These are runs of 7 systems, one row a step. Runs of the same system follow the same rule from any start.
nifem, trace 1, 8 rows:
[[-16  27 -26  18  -9 -13  -5 -10  10 -26   7 -14  14   5   3  10  20 -18
   -2 -13   1 -10]
 [-12  -6   2 -22 -11   5   8  43   3  22  -8   8   3  -5  -6 -31   0  17
  -11   7  16  14]
 [ 27 -26  24   9  10   3 -12 -35  -7   4 -14  -9 -17  -5   6  13 -20   7
   10  11 -16 -22]
 [-20  18 -41   4   3  -9   0 -11   7 -19  20   7  18   1  -2  31  23 -21
    3 -28   3  12]
 [ -1  22  25 -10 -17  14  14  41  11  14 -11  17   6  -4  -2 -46   8  12
   -6  16  13   2]
 [  9 -35  10   2  13 -15 -17 -21 -12   1  -5 -42 -19  -5  12  11 -34  16
    9  15 -23 -22]
 [ -7   1 -35   9  -7  -2  -3 -16   5 -11   6  22   2  -4 -21  36  37 -24
   -5 -41  21  26]
 [  0  31  27 -16   8  24  19  26  12  22   0  37  33   2  14 -42  -7   9
   -6  25   0 -12]]
Rika, trace 2, 8 rows:
[[-20   5 -16 -18  15  -6   7  16   0  11  29  -4  19  16  15  -8 -30  17
   -7  10 -12   8]
 [ 20  -1  23   0 -16   4   6  -2  -8 -24 -18   5 -29 -13 -13  11  20 -13
   25 -12   9  11]
 [-13   2 -24  20   4 -13 -14 -22  15  10  15 -17  18  21   9  -4 -12   4
  -34   1 -10 -19]
 [ -1   2  12 -21   9  28  18  38 -24  12   2   7  -7 -16 -13   2   6 -11
   23   4  16  21]
 [ 16  -7  10   8  -9 -23  -8 -50  17 -16  -1  25  -9  22  10   5 -14  13
  -11  -8 -14  -5]
 [-34  22 -32  -3  -5   0   3  42  -4  -9   7 -37  12  -9  -2  -5  15 -14
    7  -2  10   0]
 [ 36 -30  40   9   9  24   1 -25 -12  27  -9  12 -25   6 -13   0 -16   0
   -3   8   4  -8]
 [-23  33 -30  -9   5 -14  -2  -1  16 -20  30  15  31   5  19  20   7   9
    2 -13 -16  26]]
kamub, trace 3:
[[  9 -30  -2   0  -8 -15 -23 -21  18  10 -23   8  -5 -14   2   1   2  26
  -14  -7  -3  -1]
 [ -1  35  20  13 -12  13   1  24   4 -12   2 -30   9  -6  13 -19  10   9
    8  17 -11  -6]
 [ -1 -36 -12  -5  -1   3 -11   4  -5  15 -31  -2  -8 -28 -19   8  13  -7
    0  -9  20  -8]
 [  9  29  17  10   1  14 -10  -5  21   3   6  16  26  -7  23  -2   8  29
   -5   7 -20  11]
 [ -7 -10  -2 -12 -21 -22   0   9  -1 -25 -32 -14 -19 -12 -11 -12   7 -15
   15   0  10 -23]
 [  2  -7   3  21   2  21 -20   9  10  34  11 -20   8  -4   2   0   6  33
  -22   2   0  22]
 [  6  17  19 -10   5  17  12   7  -6 -13 -23  19   9 -24   3  -4  12 -25
   31  13   1 -30]
 [-10 -16 -26   5 -18 -28 -26 -17  21  -7  -6  -7   0  -6   3  16  11  30
  -18 -21  -5  20]]
nifem, trace 4, 8 rows:
[[  8 -53 -15  20   9  -2 -35 -28  -4  26  -2 -32 -16 -11  -4  35  -4  22
  -18 -14  -3   7]
 [  0  15  -9 -14  14  15  18 -11   1  -7  -6  70  24 -15 -10  24  29 -43
   17 -18  15   1]
 [ -4  55  29   0 -13  -3   3  23  23 -16  16 -11  22  12  37 -39 -17  39
   -1  30 -33  -2]
 [-11 -47 -20  10 -13 -11 -21  19 -19   0 -26 -79 -34 -21 -19   6   3  -6
    2  -3  14 -20]
 [  9 -38 -14 -22   7 -12  -2 -38  16  23  -9  90   4   1 -17  17   5  -1
  -21 -32  22  25]
 [ 15  69  35  22  28  52   8   0   1  -2  24   4  45 -12  37   7   9   0
   25  27 -34  -7]
 [-38   6 -28 -17 -40 -58   3  37   0 -56 -18 -64 -25   4  -3 -31  -5  -7
   13   5   1 -27]
 [ 15 -72  -6   8  -8   6 -29  -8  14  68 -17  16 -17  -4 -29   0   7  43
  -54 -24  30  41]]
disa, trace 5, 8 rows:
[[  2 -28 -14  -9   7 -13  11 -27   5  34  32  48  -6  52 -16  -9 -30   5
  -45 -17  18  27]
 [-26  34  -8  -4 -36 -27  17  31  -3 -57 -17 -31 -15   3  -5 -29  18 -35
   24   3  11 -30]
 [ -1 -76 -25  -9  25  -6 -24  -9 -17  40   7 -33 -20  -7 -11  35 -28  24
  -10 -11   0  21]
 [  3  47  19  23 -20  29  38  26  -4   8  17  22  -1  43 -29 -46  22 -43
  -20  -4  39   2]
 [-33 -29 -58 -34  23 -50  -8 -23  -8 -32  -9  -8  13 -16  12  35 -21 -29
   23  -6 -17 -39]
 [ 11 -18  22   4 -46 -13  -2  21  15  19   4   3 -42  28 -22 -36   3  50
  -39 -18  26  64]
 [ -8  14  -1  14  27  34  17  26 -41  -1  -5 -54   6  -8  -2  -3  -5 -65
   32  31   1 -70]
 [ -7 -34 -47 -15  14 -22  -7 -45  14  17  34  63   6  20 -13  50  -2   8
  -28 -49  13  63]]
kamub, trace 6 (8 x 22):
[[  1   2  12 -21   4   1 -14  12  10  -2  -6   4  11 -28  22   6  -5  40
   14   9 -22  16]
 [ 16   5  20  26 -27  -1  -4 -11   6 -18 -24 -13 -20  -1 -12 -10  24 -10
   -1  -6   9 -16]
 [-22  -5 -27  -3   8   8 -16  25  10  28  -3 -22  30 -23   7  -6   5  16
  -12  10   0  -9]
 [ 24   3  36 -12  -8  13   5   5  -1  -9 -21  30 -15 -22  -3   3  15   7
   26  -2   1  17]
 [ -5   0 -15  25 -10 -19 -24 -28  22 -10 -11 -24  10   2  11  -2   5   6
  -20   0  -9 -34]
 [-15  11   1 -17 -10  14   9  58  -6   9  -1 -14   1 -17  -6 -15  12   9
    9   4  16  22]
 [ 32 -30  26   8  11  14 -12 -36   5  19 -24  22  -6 -17   0  10  -4   6
   -2   2  -3 -17]
 [-22  45 -18   9 -13 -12 -10   8  15 -34   7 -25  24 -10  24   5  20   5
    9   0 -18  -5]]
dek, trace 7, 8 rows:
[[ -1  14   8  -5 -14 -30   3 -15  19 -13  36  12  -8  46  17 -15 -29  39
  -23  -2 -17  32]
 [-33  16 -27 -19  13  -7  16  28 -14 -17  -2 -29  17   0   4 -16 -14 -42
   18  21  -1 -51]
 [ 14 -31  18   7 -10  -1   8   5 -23  16  26 -25 -52  36 -27  -2 -21  12
  -12 -11  15  46]
 [-10  48 -13  17   9   0  15 -24  18  -6  27  33  42  38  12 -19  -7 -25
  -23   6  -9 -30]
 [-22 -44 -13 -65   8 -24  16  45 -23   9  -7   1 -18 -12  -8  -9 -36   5
   20   9   7   9]
 [ 12  43  24  46 -27 -12  -3 -17   7 -36  31 -49 -22  41  13  -7  -2  12
   -8   1 -23   8]
 [-23 -24 -39  -8  29  18  19  10 -20  36  -1  15  22   8 -29  -7  -3 -61
  -16  -2  37 -41]
 [ 15   2  34 -29 -12 -14  13   7   7   0  29  32 -24  28  10 -13 -33  57
    0   2 -16  67]]
Sibu, trace 8:
[[  3 -11  -3  10  23  37  -1  11 -12  46  20  -1  11   2  -9  10   0   3
  -12   0  11  17]
 [ 12  17  33 -15  -6  -4  31   5 -11 -16  10  23 -22  30  -4 -25 -23 -12
   14  10   1   3]
 [-23 -27 -41 -22  -5 -40  -7  -6   1 -23 -14  -4  -9  -9 -10  15   0 -16
    6 -19  10  -8]
 [-10   5  -3  11  -2  31 -12  46  -4  27   9 -46   9 -23   1   0  16  25
   -3   6   4  21]
 [ 29  -3  34  13  22  22  20 -24 -21  17  20   9 -15  37  -7  -5 -28 -23
    1  15   0 -15]
 [-21   8 -28 -32 -15 -38  18   1   9 -37   3  45  -3  10 -10   5   7 -19
    9 -26  14  24]
 [-19 -27 -14 -11 -11  -6 -21  42   0  14 -34 -50  -2 -38  -2 -17   5  21
    0  17   6 -23]
 [ 25  -2  18  33  31  35  -4 -22 -25  24  44 -33 -11  19   4  34 -16   5
    5   2 -16  25]]
zug, trace 9, 8 rows:
[[ -5  32   2  18 -15 -19  -5 -25  32 -20 -10  11  23  14  22 -29   1   4
  -21   8 -15 -38]
 [-19  11 -17 -19   1  12   0  47 -14 -14   1 -17   6 -40  -3  26  28  -4
   34 -10   5  28]
 [ 36 -34  38  19 -18  -5 -20 -31  10  14 -23  -6 -35   5  -2 -10  -9  33
  -18   4  -5  -2]
 [-18  23 -33  11  37  29  -3  -4   6  22  13   9  59 -13  11  16  12 -27
   -6   5  -5 -31]
 [ 12  17  30 -22 -38 -19  18   6   8 -43 -18  47 -31  -2 -13  -4  22   0
   24 -19  14  36]
 [-16   0 -12  19  -2 -10 -36  10  12   5   1 -80  14 -11  28  -7 -14  41
  -15  22 -31 -22]
 [ 21 -33   6   0  24  46   8  -5 -25  36 -16  36  -8 -26 -34  31  24 -37
   14 -18  32   6]
 [  7  39  15   3 -17 -31  -1 -39  44 -25   7  46  22  31  32 -29 -15  30
  -24   6 -27  -7]]
zug, trace 10:
[[-20  23  -9  -5 -16  -3  14  32  10   2  12   4  11  17  -3 -33   5   2
  -16   0  15  13]
 [  7  -7  22 -14   8   2   8  15 -25 -10  -4 -28 -22  -9   4   2 -21  -4
   33  19  -9 -10]
 [  0 -34 -22   7  14 -12 -15 -37   0  18  14   3  -4  14  -5  26 -11   6
  -20 -18  -1   8]
 [-10  30  -2   6  -7  13  22  19   6   9   8  24  17  21 -13 -35  12 -23
  -20   1  22  -8]
 [ -5   5  16 -34   1 -19  13  16 -14 -32   0 -10 -14 -10  16   3 -22   6
   42  15 -22   1]
 [  0 -35 -21  23   0  -9 -24 -23  -4  13  14 -37 -22   9 -12  29  -2  10
  -20 -21   4  17]
 [  0   3   6  -3  10  24  18  11   5  40  -6  39  23  11 -15 -37  -1 -21
  -24  11  25 -24]
 [ -1  36  16 -22   4 -18  18  -5  -6 -50  20  11  -1   7  23  15 -15  -3
   40   6 -29  10]]
disa, trace 11, 8 rows:
[[ -4  12 -10  34  -8   0  -5 -22  19   5  -4  -3  17  22  -2 -21   9 -18
  -33  -1   7 -41]
 [-28  -2 -23 -47   8 -19   7  36  -5 -11   8   7   9 -16   7   7 -12  10
   22   0  -4  25]
 [ 33 -27  37  23 -16   0  -1 -29  -3   6 -17  -4 -40  16 -17 -10  -6  -2
   -9  -1  10  -8]
 [-31  38 -35  15  12  14   0  25  -4  -3  34 -39  32   1  10  10  10 -12
    1   1  -6   0]
 [  8 -42  -3 -34   0 -11   4 -10   5  16 -33  62  -7 -18 -17   3   2  -3
   -1 -13  22   4]
 [ -2  31  17  19 -14 -19   8  -5   5 -26  23 -37 -11  44  18 -32 -27  11
  -10  18 -20 -13]
 [ -7 -21 -23  -6   5  18 -14  23 -17   1 -13 -23  -7 -50 -16  45  36 -10
   29 -20  13  23]
 [ 12 -10   8  13  10  11   9 -25  13  45   6  39  15  38  -7 -37 -22   0
  -48  10  11 -23]]
dek, trace 12 (8 x 22):
[[-21   9 -25   9  -9   6  16  22   2  19   7   3   9  23 -23 -28  12 -28
  -27  -8  33  -8]
 [  9 -12  26 -25  16   2  11   0  -4  22  15  21  -3  22  12 -19 -45  27
   -5  20 -15   5]
 [-18  23 -18  -9  -4 -32  10 -10  -7 -52  12 -13  -5  13   7  16  -5 -26
   25  -7 -12 -10]
 [-18 -18 -21  11 -13   2  -4  35  -2  29   4 -39 -11  13 -21 -23   5   3
  -31  -7  29   9]
 [ 26  19  45   7  19  27  22 -18  -6  15  21  30   4  32   9 -17 -27  -3
   -1  20 -13  -9]
 [-26 -17 -43 -40   5 -49   8 -15  -3 -31   4  20  -1   5   0  23 -16 -17
   14 -18  -4  -2]
 [-18  24   0  14 -28   2  -8  53   7   2  10 -58  -6   5   1 -31   9  31
  -14   9   4  22]
 [ 26 -12  30  21  25  28  15 -30 -21  20  -3   3 -10  24 -11 -12 -22 -41
   -2  19   5 -49]]
Rika, trace 13:
[[ 12 -14   3  10  15  40  12  14 -26  35  22   7 -14   6 -30  21  14 -21
    1 -15  27  36]
 [  2  10   1 -15  -1 -30  20 -36  11 -19  21  57  -2  47   3  -8 -25  -9
  -13 -11  -1   9]
 [-22  15 -12  -8 -15 -25  13  33 -20 -42   7 -58 -25   8  -3  -4  -6 -18
   26   4   0  -7]
 [ 34 -16  24  57  10  40 -13 -32 -16  32  13 -34 -20  18 -13  17   3  -5
  -17  -3   3  -1]
 [-23  15 -41 -20  23   6  17   0   0  13  42  56  32  16  -5  22   4 -17
  -11 -23  11  36]
 [  1 -13  22 -34 -33 -43  29  10  -9 -38 -18  13 -51  28 -17 -37 -23 -12
   14   1  14  -6]
 [  5  32   5  51   7  11 -17 -18  -9 -21  31 -80   2  13  23  18  -7  -2
    9  15 -35 -22]
 [  1 -38 -28  10  21  37  -4   4 -18  50  11  15  -1 -11 -39  39  29 -20
  -14 -34  37  40]]
Sibu, trace 14, 8 rows:
[[ 12 -32   7 -14  -5   0   5  -4  -7  11 -26  34 -21 -11 -28   4  10 -12
    4 -13  25   3]
 [-26  11 -17  -6  -6 -24  -3  22   5  -9  20 -35   5  18  14 -17 -20  20
  -11   7 -10   9]
 [ 16  -9  11   8  19  31   3  -5 -23   5 -13  -6  -7 -26 -12  29  15 -31
   29  -1   6 -14]
 [ -5   0  -5  -1 -12 -10   8   5  13  14  24  19  -3  38 -11 -21 -11  18
  -34 -12  14  32]
 [-10  10   0 -22   8  -6  11  15 -15 -28 -14 -11   4 -20   9  -2  -9 -26
   39  20 -11 -38]
 [  7 -38 -11  10  -7  -1 -21 -11   1  22   2  -5 -20  -3 -18  26  12  20
  -17 -26  14  40]
 [-11  47  11  12   4  17  19  28  -6  -3  22 -24  19  23   8 -31  -5 -17
    1  23  -4 -19]
 [ 17 -45   6 -30  19  -5   4 -24 -12   5 -17  48 -15 -14 -14  29 -11 -12
   18 -10   6   2]]

Name the system that made each run.
trace 15, 2 rows:
[[  4  10  37 -21 -12  -5   6  33  -5 -21 -17 -26 -16 -15  18 -25 -17  26
   30  30 -17  -6]
 [ 13  -5  -8  39   6  16 -36 -38  10  -2 -13 -26  10 -28   9  40  29   3
   -3 -11 -15 -14]]
 : Rika
trace 16:
[[ 28  -8  34  25  35  49  12 -10 -27  51  29 -12  -1  29  -3  -6 -31  -8
  -11  21  -2 -11]
 [-16  41 -34   3  -2 -10  13 -21  11 -43  11  46  26  -2  -1  34  38 -43
   18 -31   7   7]]
 : disa
trace 17, 2 rows:
[[  9 -12  -1 -13   3  -4  -2 -15  -2 -16 -22  27  -5 -29  -5  29  17 -15
   25 -12   3  -2]
 [-10  34  -6   7  -4  -2  -9  -4  31  -2   6  15  36  -1  21 -10  12  21
  -18   2 -13   0]]
 : nifem
trace 18, 2 rows:
[[ 10  -7  -6  10   4 -19 -30 -43   5 -30   3 -21  -4 -19  22  49   2  21
   20 -10 -35   6]
 [-26  25 -35   6 -16   7  -2  28  19   1 -14  18  32 -21 -13  -9  52 -22
  -13 -18  28  -1]]
 : nifem
trace 19:
[[ 19 -13  19 -16  14  14   1  -4 -13   2  12  21 -16 -14   1  35  -4  15
   27 -10  -9  42]
 [-12  22 -19  13 -28 -26 -16 -13  33 -30 -23   5  16  -6   9  -9  29  -1
  -13 -10  -1 -22]]
 : dek
trace 20 (2 x 22):
[[ -9 -10   2 -32 -16 -39   4  14   7 -18   5  -4 -21  12  11 -15 -30  37
    3   3 -11  24]
 [ 19  -8  26  33  -8  27  -4   8 -22   2  -9 -50 -33  -7 -16   7  15 -12
   12   3  10  -7]]
 : disa
trace 21, 2 rows:
[[  1 -15   5  16  -7  -1 -13   5  -5  -1 -26 -48 -13 -14  -3 -13   0  -6
    3  14  -1 -42]
 [  1   8  -7   7   7  34 -13  22   3  24   1  -3  20 -33  -2  20  32  14
    2  -7   7  28]]
 : kamub
trace 22, 2 rows:
[[ 24  15  35  23   0   9  -1 -31   1  -9  -3  -4  -6  15  12  -7 -12  -5
    3  16 -17 -28]
 [-17 -19 -41 -17  17  -8   3  -2 -11   3  10  13   7  -6 -14  33   7 -23
    5 -21  14  14]]
 : dek
trace 23:
[[ -3  -9  17 -25  13  12  20  38 -23  17 -17 -12  -4  -6  -4 -34 -26 -16
   15  33   6 -38]
 [  5 -30  -9 -11   5 -19  -2 -21 -17 -10  25  -4 -36  16 -10  41 -15   5
   10 -24  -3  45]]
 : Sibu
trace 24, 2 rows:
[[ -6  -5  25 -39  -1  16  24  68 -27  12  -5 -13 -18 -14  -8 -27 -13   8
   27  21  14  21]
 [ 28 -34  14  29  -8 -28 -21 -70  10  -9 -12  -7 -30  26   2   7 -21   4
  -21  -6 -12 -29]]
 : nifem
trace 25:
[[-17 -25 -23  -6  12 -13 -13   3  -9   1  -7 -37   0 -13   2  10 -14  -7
    6   6  -7 -28]
 [ 14  17  20  20 -14  22   9  11  -9   2  17  -4 -20  13 -16   1  20  -4
    2 -12  14  34]]
 : dek
trace 26, 2 rows:
[[ 12  25  45  -2  -6  16  23  18  -4  -3 -21   2  -1   6   5 -51 -12 -16
   10  37  -2 -49]
 [ -1 -39 -28 -19  12 -38 -16 -48   6 -15   9  24 -11   1   3  49 -15  10
    4 -27 -13  25]]
 : Sibu
trace 27 (2 x 22):
[[-19  -9 -19  10 -11 -10 -32  22  19  10 -16 -54  13 -25  15 -14   6  37
  -17  13  -9 -14]
 [ 35   9  45  25  13  50  15  -3 -29   9  -3  -5 -18  -6 -13  12  12 -29
   27   8   8  -8]]
 : dek
trace 28:
[[ -2 -20  -4 -16  -2 -11   9   3  -4  11  12  15 -16  16 -10   2 -13  12
   -9 -11   9  28]
 [ 12  10  18  11  13   9  10 -18  -8  -2  16  -6   0  20   7  -3 -19 -12
    4  14 -12 -18]]
 : kamub
trace 29, 2 rows:
[[ 25 -40  37 -38 -15 -27   6 -13   0  -6 -27  39 -41   1  -5 -10 -28  26
   13   3  -5  14]
 [  7  29   4  61  -1  13 -17 -22   0 -12  24 -76   1  24  15   7   1  -3
  -10   8 -23 -25]]
 : kamub
trace 30:
[[-22  32 -13  12   3   7 -14  23  14   3   3 -43  39 -14  26 -16   4  16
   -9  21 -19 -27]
 [ 10 -24  14 -21 -15   9   3  25  -9   0 -34  18 -23 -37 -25   6  26  -2
   22 -13  26  24]]
 : kamub
trace 31:
[[-15   9 -36  43   5 -14 -12 -37  11   5  31 -36  16  45   3  -3 -12 -16
  -40  -5  -6 -33]
 [ -8  -8   2 -39   3  19  32  57 -33  12  10  15 -22  -7 -30   2   4 -14
   25 -11  33  50]]
 : nifem
trace 32, 2 rows:
[[-18 -23 -21 -14  11 -23   4  -2   1  11   5  -4   4  22  -1 -18 -33  -4
  -18   8   3 -26]
 [ 14  22  35   1  -4  23   9  22 -14 -11  11 -13 -14 -10   3   7   9  10
   31   6  -8  27]]
 : Rika
trace 33 (2 x 22):
[[ -8  26   4  -6  17  10   3   4  12   4  -1  14  40 -11  25 -15  -9   3
    1  22 -19 -29]
 [  4 -31   4 -23  -3 -15   2   5 -23 -17 -14 -14 -38 -13 -11  18  -9  -3
   30  -7   3  11]]
 : dek
trace 34:
[[-15  -8  -7 -17 -19 -13  -3  38   7   1 -16 -15  -9 -12  -6 -26   4  11
   -3   4  12  -1]
 [ 15 -19  17   3  20  17  10  -5 -27  16  16 -15 -22  15 -11   7 -23 -14
   10   7   1  -3]]
 : disa
trace 35, 2 rows:
[[ 18  -1   7  11  26  21  -2 -29 -14   3  19   4   3  -4   5  44   0  -8
   18  -5 -15  12]
 [-13   3 -19 -12 -26 -19  -2   7  22 -13 -22  34   7 -10 -11  -9  30  -3
  -10 -23  21  11]]
 : dek
trace 36:
[[-23  30 -17 -23  13  -1  -2  21  11 -11   9   3  38 -19  27   1  -3  10
   15  10 -20  -5]
 [ 33 -27  36  -8  -7  -1  -8 -22   3   0 -27  27 -28 -11  -3   8  -3  23
    9  -4  -4  14]]
 : disa
